In the rows, 128 means zero.
Each path below is one point turned by a fixed rotation once a step. After each direction that follows a path, write how fast that rotation turns it, in degrees per step (0 if it stays still).
Each turn is a multiple of 5 degrees from 10 to 175, or 0.
Each row of a path follows its step; steps can be skipped.
path 1
step 5: [116 121 126 119 124 124 132 124 125 126 130 126 119 127 133 130 132 134
 134 133 123 124 139 127 125 118 128 124 117 127 126 132 135 133 129 133
 115 132 130 127 120 117 126 129]
step 6: [129 122 129 128 137 126 127 127 131 136 131 133 137 123 123 133 125 129
 121 128 118 133 132 120 131 129 122 130 123 131 145 126 125 129 127 119
 130 138 135 127 126 133 117 137]
step 7: [123 129 114 122 135 132 124 131 135 124 125 127 134 127 126 132 125 130
 127 135 128 125 125 130 128 115 124 126 131 119 127 127 120 126 124 137
 144 125 128 126 140 126 135 127]
step 8: [121 121 132 128 128 133 127 122 133 124 129 146 126 128 133 127 130 130
 128 123 124 132 126 122 122 135 131 119 120 128 116 132 128 127 130 124
 124 112 129 129 133 132 131 127]
step 9: [117 131 127 126 134 115 128 126 129 132 118 124 126 128 118 133 130 117
 120 131 133 127 121 122 125 126 121 128 130 125 124 125 135 124 128 123
 115 127 128 134 118 124 125 133]
step 10: [134 141 133 127 121 134 130 128 125 129 126 132 133 130 117 137 129 130
 130 131 120 134 139 125 128 127 128 133 118 114 130 127 128 115 131 127
 134 138 129 127 129 121 132 129]
step 12: [121 125 134 133 141 125 132 133 122 134 129 139 124 123 131 132 128 116
 138 128 131 127 129 121 125 126 124 124 123 129 135 127 119 135 132 134
 135 121 126 133 126 132 125 140]
step 14: [128 134 123 120 120 124 136 131 133 126 128 132 135 125 120 134 121 137
 123 125 120 125 124 122 125 144 127 122 121 124 129 126 120 124 122 128
 125 120 131 119 127 131 119 126]
step 16: [126 120 136 127 123 131 123 120 126 129 128 138 127 139 125 136 130 119
 125 124 117 129 137 127 126 119 140 121 126 120 136 128 134 128 128 133
 126 128 123 133 133 125 121 134]
step 20: [119 137 123 131 122 118 123 130 130 131 125 132 124 123 117 136 120 120
 130 126 125 122 127 129 123 128 125 125 130 119 137 127 127 127 137 140
 125 128 117 121 127 134 126 127]
Speeds:
[128 127 126 128 129 126 126 126 129 130 128 129 128 130 129 129 127 127
 130 127 126 131 125 131 128 128 130 127 129 129 129 128 129 129 131 131
 131 127 126 128 130 130 131 130]
85
[129 130 129 129 129 130 127 126 127 127 125 129 126 126 127 128 128 130
 131 132 129 128 129 127 131 128 127 131 128 125 129 129 130 130 128 131
 128 126 128 128 129 126 131 127]
135
[131 127 127 126 130 131 124 129 128 128 128 129 126 125 130 127 128 129
 129 127 132 127 125 126 128 128 128 126 128 127 127 125 127 128 126 126
 130 126 127 130 129 129 128 130]
70
path 2
step 1: [139 118 134 127 125 128 129 125 131 129 125 126 137 123 131 123 126 127
 123 115 135 121 122 128 127 117 130 129 123 133 121 141 125 128 141 132
 126 134 129 125 141 139 131 122]
step 2: [125 129 113 126 130 133 114 126 129 123 133 122 128 127 133 121 119 125
 131 126 123 123 136 135 136 132 132 130 132 127 132 138 126 128 125 128
 122 125 134 127 144 122 142 122]
step 4: [136 122 143 133 125 136 123 121 116 136 121 126 130 123 126 128 136 143
 122 127 122 123 127 131 130 121 133 128 119 125 137 128 126 126 140 128
 134 129 122 131 136 127 124 126]
step 6: [123 136 120 127 125 117 117 125 130 124 127 132 128 135 134 138 137 121
 130 118 133 131 129 135 132 130 132 126 137 125 126 133 126 129 137 133
 128 125 112 132 122 129 137 120]
step 9: [127 116 120 127 125 122 126 132 131 127 126 142 143 128 133 126 126 126
 127 124 134 131 118 127 129 118 124 131 128 120 118 132 126 140 139 130
 134 124 122 135 130 129 137 127]
step 11: [134 130 123 136 120 130 115 120 134 125 131 126 128 124 133 121 132 127
 135 127 124 132 130 126 122 128 120 129 116 143 131 132 131 124 125 138
 116 130 134 120 134 122 138 125]
step 12: [133 125 120 134 121 140 126 126 120 132 123 136 133 132 124 115 127 139
 127 132 129 127 119 135 133 124 125 137 126 123 138 137 120 138 134 126
 122 128 122 136 130 122 127 126]
step 15: [125 140 120 129 129 128 115 127 119 126 124 125 120 128 137 126 126 133
 133 118 121 134 130 133 136 129 121 142 130 126 138 134 134 131 132 133
 134 126 120 134 127 120 124 123]
step 18: [121 128 122 119 131 123 128 133 133 123 133 127 125 128 147 118 125 124
 122 121 130 128 121 137 128 125 126 134 124 117 119 136 133 126 126 139
 138 135 124 132 126 122 131 125]
step 19: [141 129 124 136 120 126 119 123 130 127 135 127 136 120 131 129 136 129
 140 125 138 125 133 123 133 133 127 125 132 132 125 133 136 130 132 143
 136 131 129 130 123 124 138 123]
Speeds:
[129 129 129 130 127 127 126 129 128 128 129 124 127 133 129 127 125 127
 129 129 130 129 131 129 126 128 128 127 128 129 128 127 130 127 128 130
 129 128 128 129 127 123 128 126]
90
[126 129 128 129 124 133 128 126 130 129 127 126 128 128 126 130 129 127
 126 129 128 127 127 131 130 129 130 129 127 131 129 126 129 127 128 127
 128 127 127 132 129 127 127 128]
40
[130 131 130 127 128 132 129 129 128 128 130 128 130 129 128 131 128 129
 130 126 131 126 127 127 127 128 129 127 127 126 128 131 129 125 129 129
 130 125 128 128 128 128 125 127]
120
[129 128 126 130 126 129 129 129 130 130 128 125 131 130 128 128 127 129
 129 130 130 127 128 125 128 128 127 131 126 126 126 129 128 128 127 130
 124 129 129 128 129 130 130 130]
35
[130 128 126 126 128 129 129 131 128 128 129 129 131 128 127 130 129 129
 130 129 129 127 129 129 131 129 127 129 132 129 126 125 126 129 128 127
 128 128 125 128 127 125 130 129]
110
[128 125 129 128 125 126 130 132 129 129 128 128 128 131 129 126 129 128
 128 130 126 128 127 126 130 129 128 126 126 127 127 129 128 124 131 124
 130 128 128 129 129 129 128 128]
85
path 3
step 0: [130 127 117 132 119 126 126 124 124 125 125 133 136 116 129 138 125 122
 129 133 134 125 125 127 121 132 129 122 139 131 130 129 123 121 130 139
 131 131 130 126 122 128 131 128]
step 1: [138 124 130 125 128 121 131 126 122 127 130 132 135 124 129 133 124 122
 120 135 125 123 122 132 127 134 139 126 132 120 127 127 132 126 126 122
 123 127 138 121 121 137 129 126]
step 3: [127 126 122 130 127 123 125 133 124 133 133 141 131 129 115 116 125 133
 131 121 128 124 128 132 124 131 121 131 122 138 121 129 126 135 129 132
 123 127 133 124 129 127 123 125]
step 4: [135 131 122 130 135 127 122 136 126 132 129 132 132 130 127 132 135 135
 128 126 134 122 130 139 123 126 127 139 126 128 118 124 125 126 122 134
 139 130 130 120 130 121 125 133]
step 8: [134 124 124 131 130 120 138 129 123 129 130 127 133 123 127 130 117 131
 130 126 126 119 132 132 132 131 128 127 130 134 120 120 131 122 132 132
 113 122 131 123 130 131 122 133]
step 12: [135 127 124 136 122 130 132 127 132 126 133 124 130 124 141 131 130 127
 126 121 127 117 127 122 118 130 127 139 128 126 121 129 131 125 118 121
 129 128 131 128 131 129 131 119]
step 13: [133 122 129 135 121 126 135 125 130 134 127 117 126 111 132 121 128 134
 127 130 121 122 126 125 132 121 132 133 130 128 123 129 123 131 128 124
 120 128 133 125 127 121 125 131]
step 14: [132 130 120 123 123 128 138 134 129 124 126 123 132 117 118 121 135 128
 126 128 128 133 129 128 122 130 126 127 137 134 128 123 131 136 133 131
 121 130 128 127 122 117 127 134]
step 17: [122 125 128 131 123 121 136 126 129 123 134 135 127 121 129 125 124 128
 125 127 131 130 131 128 117 123 129 135 123 133 119 135 124 130 131 124
 131 137 121 128 136 133 136 118]
step 18: [133 130 132 135 126 126 130 127 122 124 131 130 132 116 130 124 132 128
 121 128 135 126 120 131 124 120 131 132 129 137 121 139 122 126 125 122
 135 120 127 133 130 125 123 135]
Speeds:
[127 125 129 126 129 127 130 128 129 130 128 125 130 128 131 127 128 127
 127 129 126 128 127 129 131 126 129 132 128 127 129 128 128 126 128 129
 128 130 128 125 129 129 131 126]
95
[130 127 129 128 127 130 126 130 130 131 128 126 127 129 128 126 130 130
 128 126 127 126 128 128 128 128 125 129 129 128 129 129 128 130 123 127
 129 130 131 129 127 125 129 127]
45
[130 131 127 127 128 127 128 128 130 126 128 128 129 132 127 125 128 126
 128 128 130 131 124 125 130 127 128 127 128 126 130 127 130 129 127 127
 127 127 130 128 128 130 127 126]
80
[129 130 127 128 130 126 126 126 131 127 129 126 129 128 128 128 128 130
 129 131 128 127 127 129 128 126 130 130 127 130 131 127 128 127 129 127
 131 127 127 128 126 126 127 131]
155
[129 127 126 129 129 126 128 127 130 128 127 129 128 125 129 130 130 129
 128 127 125 130 127 129 126 127 129 127 128 127 128 131 129 132 128 130
 129 128 128 126 124 128 126 124]
25
path 4
step 0: [125 128 122 128 122 121 134 127 121 138 124 127 122 123 130 128 127 125
 133 133 129 133 112 118 133 128 128 134 125 131 135 131 130 122 116 121
 136 130 129 123 132 125 129 132]
step 2: [124 127 132 124 126 130 122 129 134 126 131 129 131 128 117 117 131 127
 131 128 141 126 138 131 133 121 132 117 134 130 131 127 116 132 132 124
 126 130 137 128 131 135 121 125]
step 5: [132 136 126 127 134 127 124 119 135 126 132 130 118 138 118 123 124 123
 126 124 137 132 125 130 124 125 130 134 130 127 135 126 131 128 131 126
 126 138 131 138 141 128 124 123]
step 9: [134 124 126 124 126 129 128 125 127 123 130 126 125 126 128 135 123 125
 128 140 130 139 131 133 134 132 124 134 126 133 122 126 131 123 121 139
 128 125 132 129 116 131 122 142]
step 12: [134 128 121 128 129 128 132 116 127 123 135 127 133 129 134 121 136 131
 132 132 121 129 127 125 121 127 129 122 136 138 130 125 123 124 119 128
 132 130 132 124 115 133 130 138]
step 14: [129 132 132 130 137 134 123 139 131 130 131 126 122 129 128 129 125 139
 127 120 132 129 138 130 137 131 137 140 128 125 129 137 131 125 133 123
 121 128 126 122 123 134 126 125]
step 16: [118 124 128 132 122 119 133 130 126 124 131 130 123 123 130 126 125 127
 126 124 123 122 124 119 122 123 128 131 116 127 134 128 134 133 130 134
 131 132 131 141 134 118 131 130]
step 17: [137 142 128 128 133 131 127 136 123 115 126 114 129 124 134 126 126 127
 127 131 129 129 128 129 131 131 127 126 129 134 127 124 131 128 135 124
 114 137 123 125 129 128 124 124]
step 19: [117 119 125 119 119 130 132 128 121 132 125 134 127 126 140 137 127 137
 136 127 130 125 126 135 130 127 131 127 117 127 132 133 134 122 124 128
 131 124 128 132 135 128 128 124]
step 20: [129 137 124 121 127 123 121 127 134 126 121 125 130 134 127 131 125 130
 128 131 119 130 140 133 131 130 123 132 122 134 118 124 122 137 125 123
 118 137 131 122 126 125 135 129]
Speeds:
[128 128 127 125 127 130 129 129 126 130 128 131 125 132 125 131 125 130
 126 128 128 129 129 130 129 127 127 130 128 127 127 131 130 129 126 127
 127 127 129 127 128 127 130 130]
70
[127 128 126 127 129 128 127 125 124 127 128 127 129 128 128 129 130 128
 127 127 127 127 125 128 127 130 128 127 132 131 130 130 132 128 128 126
 129 131 126 126 131 129 128 128]
60
[129 130 130 127 130 128 131 127 131 127 125 128 128 129 125 127 125 125
 130 127 127 129 127 128 129 127 127 125 127 131 129 129 127 128 128 126
 131 128 129 126 129 127 131 127]
140
[126 128 127 130 130 132 129 127 128 125 128 128 128 128 125 126 126 132
 126 127 126 128 126 126 128 127 129 130 130 126 129 127 129 127 133 128
 128 128 129 130 128 128 129 128]
35
path 5
step 1: [129 133 130 122 127 133 132 126 123 119 123 131 126 128 142 123 128 122
 123 129 127 126 133 118 126 117 122 112 133 129 132 128 126 124 130 133
 124 131 134 125 132 130 126 136]
step 2: [130 125 126 125 131 126 124 126 126 123 126 128 117 125 126 131 126 136
 119 129 132 123 119 129 121 124 113 125 127 126 115 132 125 133 132 134
 118 127 126 136 129 127 118 127]
step 4: [124 127 131 122 131 130 131 122 128 117 130 132 130 126 125 136 127 120
 120 140 131 127 130 133 119 125 127 115 123 123 131 125 138 131 132 134
 133 122 129 128 133 125 137 133]
step 8: [137 122 122 139 125 131 127 138 127 129 124 124 118 118 129 130 121 133
 121 130 123 134 121 127 130 129 122 124 129 122 124 125 120 126 124 128
 127 123 133 128 128 118 118 129]
step 12: [127 134 132 134 133 131 131 122 119 122 124 127 125 127 128 128 124 126
 133 130 127 126 128 122 129 120 127 127 127 147 128 139 142 122 131 127
 129 132 126 132 129 130 119 131]
step 14: [132 136 126 133 123 133 126 129 129 127 126 125 123 116 131 124 137 119
 125 138 122 131 126 116 122 126 129 127 121 127 124 131 125 122 125 130
 126 129 131 128 128 113 126 122]
step 15: [138 128 132 128 129 132 124 126 129 126 128 137 123 126 118 123 121 128
 120 140 124 124 123 130 115 134 124 131 123 137 135 133 136 125 134 129
 134 132 121 131 132 127 127 131]
step 17: [130 133 132 124 127 119 137 120 118 117 122 129 128 126 134 121 127 122
 123 131 128 127 124 123 125 126 139 128 124 135 136 130 125 124 124 132
 122 125 136 135 132 119 128 129]
step 18: [133 130 135 129 125 131 136 124 122 126 131 129 115 137 127 125 120 137
 126 124 129 123 127 135 130 132 119 124 117 134 125 135 130 124 127 137
 125 135 128 133 131 133 121 132]
step 20: [126 135 126 127 127 120 123 126 133 122 130 129 126 127 125 129 121 127
 121 140 127 123 129 126 121 132 137 121 116 122 124 126 136 121 121 131
 125 130 123 135 131 115 127 129]
Speeds:
[127 129 128 129 127 128 127 128 126 127 130 129 129 130 128 125 127 125
 128 131 126 127 131 126 130 130 128 127 128 128 128 128 131 128 129 129
 128 130 127 127 133 129 127 133]
130
[128 127 128 128 128 128 127 125 127 129 128 130 127 130 127 130 127 125
 126 128 129 131 127 132 126 131 128 127 128 127 127 130 128 129 127 126
 125 129 127 128 125 130 124 129]
135
[128 128 127 133 127 128 125 131 127 127 128 126 129 129 126 130 125 130
 131 128 128 131 130 127 130 128 129 126 129 127 128 127 129 126 127 125
 129 126 129 129 127 129 128 129]
25
[129 124 128 128 127 126 127 128 129 126 131 128 127 127 124 130 130 127
 126 127 129 130 128 129 128 128 128 129 127 128 130 128 128 128 132 125
 128 129 130 129 131 127 131 128]
60
